[[148 111 107 151 115 150 118 121 154 104 146 102 104]
 [112 110 124 126 113 133 130 125 119 126 114 144 136]
 [143 149 138 108 150 153 117 114 108 153 143 111 112]]
:
[[143 149 138 108 150 153 117 114 108 153 143 111 112]
 [148 111 107 151 115 150 118 121 154 104 146 102 104]
 [112 110 124 126 113 133 130 125 119 126 114 144 136]]

[[128 133 124 138 116 125]
 [128 133 130 139 135 125]
 [131 133 122 139 105 125]
 [128 138 124 139 115 116]]
:
[[128 138 124 139 115 116]
 [128 133 124 138 116 125]
 [128 133 130 139 135 125]
 [131 133 122 139 105 125]]

[[150 125 114 126 116 116 116 154 126]
 [148 132 116 124 114 113 110 152 124]
 [124 146 142 117 134 129 125 120 115]]
:
[[124 146 142 117 134 129 125 120 115]
 [150 125 114 126 116 116 116 154 126]
 [148 132 116 124 114 113 110 152 124]]

[[132 120 115 129 131 124 134 130 138]
 [128 128 128 128 128 128 128 128 128]
 [132 120 115 129 131 124 134 130 138]
 [128 128 128 128 128 128 128 128 128]
 [136 116 110 129 131 123 138 132 143]
 [135 114 106 129 134 122 138 132 146]
 [131 120 115 129 132 124 133 130 138]]
:
[[131 120 115 129 132 124 133 130 138]
 [132 120 115 129 131 124 134 130 138]
 [128 128 128 128 128 128 128 128 128]
 [132 120 115 129 131 124 134 130 138]
 [128 128 128 128 128 128 128 128 128]
 [136 116 110 129 131 123 138 132 143]
 [135 114 106 129 134 122 138 132 146]]

[[148 113 152 153 103 103 151 112 123 111 105 149 144]
 [150 104 156 156 117 129 149 122 144 133 109 142 154]
 [128 122 114 121 139 119 113 131 135 142 144 117 125]
 [134 149 102 104 150 133 127 121 137 109 151 126 109]
 [108 148 101 105 149 136 106 132 130 128 145 108 108]
 [138 109 152 144 138 118 145 118 154 131 153 137 128]]
:
[[138 109 152 144 138 118 145 118 154 131 153 137 128]
 [148 113 152 153 103 103 151 112 123 111 105 149 144]
 [150 104 156 156 117 129 149 122 144 133 109 142 154]
 [128 122 114 121 139 119 113 131 135 142 144 117 125]
 [134 149 102 104 150 133 127 121 137 109 151 126 109]
 [108 148 101 105 149 136 106 132 130 128 145 108 108]]

[[130 119 117 123 137 128 144 146 127 133 149]
 [118 128 121 137 132 137 131 141 135 120 134]
 [110 119 114 145 127 130 127 140 137 113 140]
 [145 121 119 111 145 132 151 147 120 143 146]
 [147 147 139 104 125 141 135 122 114 142 127]
 [133 117 117 113 134 127 145 147 140 135 150]]
:
[[133 117 117 113 134 127 145 147 140 135 150]
 [130 119 117 123 137 128 144 146 127 133 149]
 [118 128 121 137 132 137 131 141 135 120 134]
 [110 119 114 145 127 130 127 140 137 113 140]
 [145 121 119 111 145 132 151 147 120 143 146]
 [147 147 139 104 125 141 135 122 114 142 127]]

[[122 130]
 [154 118]
 [103 139]]
:
[[103 139]
 [122 130]
 [154 118]]

[[140 134 119 121 122 145 134 122 119 138 126 131]
 [117 116 139 138 143 118 112 143 139 115 110 120]
 [142 140 116 120 117 143 137 121 119 141 132 137]
 [141 139 116 120 119 145 136 120 117 140 130 136]
 [112 140 110 113 140 109 108 118 121 107 137 144]
 [111 139 110 113 141 110 108 118 120 108 136 144]
 [113 111 139 140 150 123 106 144 136 111 102 115]
 [118 116 139 138 141 118 113 143 139 116 111 121]]
:
[[118 116 139 138 141 118 113 143 139 116 111 121]
 [140 134 119 121 122 145 134 122 119 138 126 131]
 [117 116 139 138 143 118 112 143 139 115 110 120]
 [142 140 116 120 117 143 137 121 119 141 132 137]
 [141 139 116 120 119 145 136 120 117 140 130 136]
 [112 140 110 113 140 109 108 118 121 107 137 144]
 [111 139 110 113 141 110 108 118 120 108 136 144]
 [113 111 139 140 150 123 106 144 136 111 102 115]]
---
[[156 126]
 [139 133]
 [111 137]
 [110 143]]
:
[156 133]

[[128 128 135 132 119]
 [119 135 125 142 128]
 [123 126 132 122 137]
 [121 149 147 136 134]]
:
[128 135 132 136]

[[103 128 141]
 [129 129 128]
 [130 112 117]
 [113 139 144]]
:
[103 129 117]

[[104 104 103]
 [147 105 155]
 [141 156 107]
 [111 152 106]]
:
[104 105 107]

[[118 125]
 [122 156]
 [152 127]
 [110 121]]
:
[118 156]

[[124 133 106]
 [151 139 108]
 [121 118 137]
 [154 147 155]]
:
[124 139 137]

[[145 101 122 126]
 [136 111 107 119]
 [128 121 102 115]]
:
[145 111 102]

[[123 115 151]
 [127 103 129]
 [114 150 152]]
:
[123 103 152]

[[149 115 127]
 [104 137 130]
 [147 120 130]]
:
[149 137 130]
